Named moves, each a turn or a mirror, and the order they were made in; the first pair answered
move K644:
[ -6   3 -14   8 -28  -4   0  29 -32   3 -10 -17   1 -11  24   9 -17 -15
  -1  -1  11  10  15 -18   8  -1  11  -4  -3  -8  -4   6  19   9  22   8
  11 -29   0  -7 -18   9  21 -13 -20   2   7 -20  21   0   1  13] => [ -8  -1 -14  10 -27   0   0  31 -31   2  -8 -16   0  -7  24   9 -21 -12
   2   6  11  15  17 -16   9  -1  12   0  -3 -14  -3   3  21  11  22   7
  11 -30   8  -9 -22  10  16  -4 -21  -4   9 -18  18   1  -2  13]
[ 19 -11   4  -7   8 -21  20   2   9   3 -12  -5  -6   4  -8   0   6 -13
  11  -2  11  -7  -3  -9  -6  19  12  12  10  28  -1  -4 -25  -8   3  -6
  -7   8 -13   7   8  -3   0 -15 -12  11  19 -12   8  -7  -1  17] => [ 11 -21   9  -6  10  -3  14   2  11   3  -7  -2 -10  15  -8  -5  -4  -2
  19  23   8  11   5  -5   0  20  20  21  10   9   1 -16 -20  -4   1 -11
  -6   2  13   2  -5  -6 -16  10 -10 -10  22  -4  -4   0 -10  16]
[  5   1 -16   6  23 -18 -27 -13  14  -4   0  -6 -15 -16  -5  14   0  -2
  -7  -4  10  -6  21   3   8  11  -8  -2  -5   7   9  18 -21   8 -10  -5
   8 -12 -11  11   3   8  22 -21   3   2  19 -13  -4   1 -11  -1] => [ -1  -8 -11   7  25  -3 -30 -14  15  -5   4  -5 -19  -9  -4  10  -9   5
  -3  15   9   7  28   5  14  11  -1   6  -3  -8   9   9 -16  12 -11 -10
   9 -16  10   7  -8   7   8  -3   2 -12  20  -7 -13   6 -18  -2]
move K606:
[ -4 -16  10  -4   3   0   5  -9   3   8   2  -2  -9   1  -4 -14 -20  -9
   2  13  15  -8   0  -7   4  14  17  21  10   1   6 -29 -18  -5   1  -1
 -17   8  10  -9  18 -14  15   2 -18  22 -29 -15  14  -1  11   7] => [ -3  -8  13   1  -8   5  -6 -12   0  10   9  -4   2  -7  -2 -13 -17   0
  14  14  22  -7   1  -5   3   8  11  14   3 -18   2 -28 -18   7   2  -1
  -7   7  22 -13   8  -8  21   4 -24  22 -30 -16   7  -2   3   2]
[  9  -7 -24   2  -4  -2  10 -19  10 -17  -5  -7   6  -9  -6  16  22   7
 -10 -25   9 -29  -9  -3 -22  -7 -21 -14 -25   8 -18  24  -2  25  -2  -1
   7   3 -35  -6   7   2   9 -34   3  10   4  16 -14   2   9  -8] => [ 10  -7 -24   2  -2  -3  13 -18  11 -15  -7  -7   3  -6  -6  14  22   6
 -12 -26   7 -28 -10  -4 -21  -6 -19 -11 -25  11 -17  24   0  21  -1  -2
   5   3 -37  -5  11   1   8 -35   4  10   3  15 -11   1  10  -6]
[ -3  -3   3  -6   6   0  -5 -11 -17  -4  -4  15 -15  10  -2   6 -11  -5
   2   4 -10   1  -4   5  -7  11  12   1   9   6  10  -4   6  -8  -3  -6
 -16   2   1   3   8 -13   7   9   0  -5   4  -5   1   1   5  12] => [ -2   7   7  -1  -6   5 -15 -12 -20  -2   1  14  -4   2  -2   8  -9   4
  13   5  -2   4  -3   9  -6   6   6  -7   1 -11   6  -4   6   4  -1  -6
  -7   0  14  -2  -4 -10  13  10  -6  -5   3  -5  -7   0  -2   8]
move K716:
[  8  15  -4  10 -15 -17  -4 -13 -15  -4   2  -2  13 -13   4  12  14  -1
  18 -14   4 -17 -19   4 -11  -6 -10 -27 -10  -5   9   1  -3   3   4   1
   0  11  -9   1   1  -2  25 -16  -7  10 -14 -12   9 -15   9   3] => [  2  14   4   1 -19  -6  -9 -14 -20   2   5   1   1 -12   1  11   1   3
  23  -1   9 -12 -14  -3 -12   1   1 -17  -8 -18  12  -9  -5   5  -1  -1
   1   7  17  -6   2   4  36  -8  -5   5 -15 -14  14 -14   7  11]
[  2  16  -2  -8 -13  -2 -10  19   1   2  24 -13  -4  -3   7  -1  -6 -11
  -8 -13   0  21   3  -2   5  -5 -11 -27  -8  14 -11  -9  12 -21   3  -6
 -18  -6 -21  -9   6  -7  -7   3  14  -3 -11 -11   5  24  -5  19] => [ -2  14   4 -13 -17   6 -11  21  -2   8  25 -12 -10  -2   6  -4 -13  -8
  -5  -2   4  26   4  -5   5  -4  -4 -19  -8   5 -11 -16  11 -18   0  -6
 -17  -6  -4 -13   5  -4   0  10  15  -8 -13 -10   9  25  -7  22]
[-10   8   0  -4  10   2  -8  -9  12  -6 -18  -4  14  -3  -3  -3   6   2
  -5 -20  22  11 -21  12  18 -13 -10 -10   9 -25  -9  15  13  19 -18  12
  10  -1  -9  -6 -19  -4 -39  14 -12  -2  -1  17 -28   4 -22  -3] => [-17  12   2  -5  27  -7 -29 -28  -8 -12 -11   9  -8  16 -10  13   4  -8
 -12 -17  16  12  -6  13  -1  14  -6 -14  21 -17  12  24  17   7 -12   1
  -2 -11 -12   1  -3 -18 -15  16 -10  -3  10  -3 -13  11 -18  16]
[-14   9   2   0  -7  16  15   2  -2   6  -8   7   4   2  12   7 -19  17
  22   4  14 -16 -17   9   7 -11  11   3  11 -26 -16 -40  20  11  -5  -9
  -9   4  16   4  -2  10  -8   8   8  -8 -10   8 -12 -19  -4   8] => [ -5  13 -11  11   9  -5  10  -8  -2 -10 -10   7  17   5  15  14  -2   5
  10 -21   3 -26 -18  21   3  -8  -8 -19  14   1 -11 -18  26   3   5 -11
 -15   6 -29  19   3  -2 -18  -6   3   1  -1  -1 -14 -18   0   4]
move K923:
[ -1   1  17 -16  -6  -4   4  11  -9   3   2   7 -10   0   3   7  -5   3
  12  -1  -3  -3 -13   1   9  -1  -4  -4  -3 -15   8  -1   8 -24   3  -5
   2   5   6  -8  -4  -1   7   4   7   0  -4  -9  -2   3  12   5] => [  3   4   8  -5   0  -9  -5  10  -1  -6   6   4   4  -2   7   8   7   1
   7  -8  -2   1  -4  10  11  -6 -18 -14  -4 -10   3  13  10 -16   9  -6
   8  -1  -8   0 -12  -3  -7   0   1  -2   4  -5 -14   8   5  -4]
[ 14  24  -8   1 -18   0 -21 -10 -23   0   6   1 -21  10   8 -10   9   6
  22   8   4  -1 -17  18 -13 -14 -16  -8   4 -13  12   9  -6  15  24  11
  10   6  -2  -9   3   1   8   2 -10  16  -3  -3  16   4  11  -9] => [ 15  24 -11   2 -14  -4 -22 -10 -22  -2   6   3 -24  12   7  -9  11   2
  18   4   4  -3 -16  16 -15 -11 -17  -9   6  -6  12  13  -7  12  25  11
   8   4  -9  -7   7   0  10  -3  -9  18  -2  -4  20   4  12  -7]
[ 12  15  -7   0 -18   0   2   3  31  12   2 -20  37 -11  -7 -10   6  39
   9 -19   4 -22 -22  -3  21 -18 -21 -27   1 -13 -29  -9   9   8  -6   1
  11  -7 -15 -21 -32   5   8  -4 -12  -4   3   3  -5  -2  16  -5] => [ 12  12 -10 -12  -2 -17   8   3  26  14  -7 -15   7  -2 -12  -2   4  18
 -11 -31  -1 -31 -21 -19   7   2  -9 -15  15  21 -16  -5   2 -17  -8   0
  -3  -7 -37 -15   1   2  30 -22  -1   9   5  -8  28  -2  34  13]

Each pair is two moves apart.
[ 23   5  16 -12  -8 -12   6   6  -9   6  -1   6  -2   3 -12   4  -4  -2
  13  -4   3 -10 -18  -5 -15  -2  -7  -3 -30   0   2  18   6  -9   1  -9
   7  15  -5  13   8   0   9 -14  -2  20  11  -4  -5  -4   4  -9] => [ 16  -1  22 -15 -10   0   0   6 -12   8   3  10 -11  10 -13   1 -16   4
  18  14   4   1  -9  -5 -13   2   3   7 -27 -17   6   8   9  -6  -2 -13
   6  10  20   6   3   0   7   2   0   8  12  -1  -7  -1   0  -5]
K716, K644
[  5  14   5  10  -5  -6 -16  -4   5  -6   6   2  -3  -5  -1   9  -7   1
  15  -2  -1  -3 -17   3  -6  -2  -2   1  -4   4  -2  15   5   3   4  -4
   0 -16   9   3 -15   3  -4   5  -5  -6   5   0 -12  -2  -5  -3] => [  4  16   6   7  -6  -5 -18  -4   3  -3   5   4  -7  -7  -2  12 -10   0
  15  -2   1  -4 -17  -1  -8   0   0   5  -3   4  -2  12   4   2   2  -5
   0 -17  11   1 -12   5   3   2  -4  -4   5  -2  -8  -2  -4   0]
K644, K716
[ -5  -2  -3 -17  11  11 -15  -7   3   4   6  10 -24   1  -3  -2   5 -10
  -3  17  -4   1  19  -5  -5  26  17  26   1   2  17  -6  -9 -11  -2  -8
  -8 -13  10  -2   9  -9  13   3   1 -18   5  -5  28   5  -5   7] => [ 11  19 -16  -3   1  -9 -15  -7   8  -1   6   0  10 -23   2   3  30 -13
  -1 -18   3 -15   9   3  -5   8 -11  -3 -10  13   3  17 -11   2   6  -1
   3  -6 -24   5   4  -4  15 -26 -10   5   2  -8  18  -1  -5  -9]
K923, K644
[  6  -5   3 -23  -8  -6  10  15  15  -1 -27  -6 -12   4   5  -5   1 -13
  -6  -2  -3  10 -10  -4   4  -3  -3   9  -2  16   4   6   7  12   7  -1
  -1   4 -10  11  12  -5  -4   7  14   3  -3  22   4 -25   8  -4] => [  6  -2   0 -19  -5  -8   7  15  17  -4 -25  -7  -7   2   8  -4   6 -14
  -6  -3  -4  12  -7  -2   5  -5  -8   5  -4  16   1  10   9  14  10  -2
   1   3 -14  14   8  -6 -10   6  12   1  -1  23  -1 -24   5  -8]
K923, K923
[  4  17  -4   6  -3 -18  -7 -17 -18  -5  -1  -5  16   1   6  13   7  -4
   9 -25   0 -17 -12  11  -8  -1 -11 -22  -1   2   6   5  -8  -5   9   3
   3   6 -20   7   1 -12  23 -16  -8  26  -3 -12   7  -7   8   1] => [ -7  -1   5 -11   1  -5   5  -8 -18   6  -8   1 -19  13   0   6 -14  -7
   2   0  -2 -10  -9  -6  -7  14  15  10  10   3  15 -15 -13 -19  -3   3
  -6   5   5   0  17  -9  30  -5   7  15  -6  -8  29  -5  16  17]
K716, K606
[ -2  -5  -4   8   9   0 -29  -3 -15 -12  10   1   4  11   0   8  -4   6
   3  13  -1   9   0  16  -3  -1   3 -18   5 -18   7   6  13   6   9 -10
  -4   2   9  -4 -10  -8 -17  17  -1 -12  12  -5 -13   5 -12  -4] => [ -5  -8   2   0   5   5 -23  -2 -22  -7   7   4  -4  12  -4   6 -12   9
   7  20  -1   7  -5  11  -4   1  12 -11   7 -25  10  -4  11   2   5 -11
  -5   6  22  -9  -8  -8  -7  19   3 -12   8  -7  -5   3  -7   3]
K923, K923
[  2  15   2  -6  15  -2 -24   1 -18 -14  -1   3 -13   5  -1 -16   6  12
  10  13 -32   4  -9  10  -1  -2 -18 -17  -1 -10   1   2   0   2   4  -2
  -1  -6  15  18 -10 -15 -12  24   0  -3  -4 -15 -24   2  15   3] => [  1  19  10 -15   1   2 -20   7 -21  -2  -4   2 -23  -2  -4 -17  -3  15
  15  16 -20   1 -13  -5  -5  -3  -8  -6  -4 -19   0  -9  -8   3  -4   2
   3  -3  32  11  -3  -6  11  18   3   1 -11 -16 -12  -3  18  10]
K644, K716
[ -2  32   1  -1  -6  -6 -17  -3 -17   6  17   1  -4   9   6  21  -2  -1
  -5  -4   0  -2  28 -10  -4 -12 -25   5 -12 -15  -1  10 -13   1  -2  20
  -1  -8  10  10  -3   7  14  -2   2 -17   7  -3  -8   0 -12   2] => [ -4  14   2 -12  -7   4   9  16  -2  13   6  -4 -13  10   6   7 -11  -3
 -11   4   1   1  20 -20   9 -19 -12  29 -11 -11  -8  -4 -19  -4 -11  26
  -2   0  17   3   2  16  -2   0  11 -19  -2  13  -4  -1  -8   0]
K606, K716
[  7  -6  -6  19 -10 -14  11  -7   8  -6  -5  -5  29  -3  13  -4   4  15
  11 -11 -15  -5 -22  13   5 -17 -25 -25   2   4  -3  13  -1   2   5  -1
   5   3 -15   6 -21  -4 -20  -9  -5   2   0  -2 -24  -1  -8 -15] => [ -5  -4   2  14   7 -11 -19 -28 -16  -7   5  13  -1  19   6  10  -7  11
  10   7 -20   5  -1  10 -13  13 -15 -19  16  -1  21  13   3  -8   9 -17
  -7 -12   5   7  -9 -17   3   7  -2 -12  14 -20 -10   7  -6   9]
K644, K716
[ 12  -9  -7  -8   1   9  21  31   2  -9  -7 -11  15  -3   4 -16   4  -3
  10  -5   0 -14 -16   1   1 -26  -1  -5  -7   7   4 -10   2  -4  -1   4
  -9  19  -5  -1  14   4 -26   6   2   2  -1  18  -4   2 -10  -3] => [ 13  -4 -10 -10   6  -1  16  29   0  -9  -8  -9   6   0   2 -10  10 -13
   0 -15   2 -19 -12  -4  -8 -18  -4  -5  -2  21   9  -3  -2 -11   2   5
 -11  16 -19   3  25   4 -13  -6   3  10   2  11   8   2  -5   3]
K606, K923
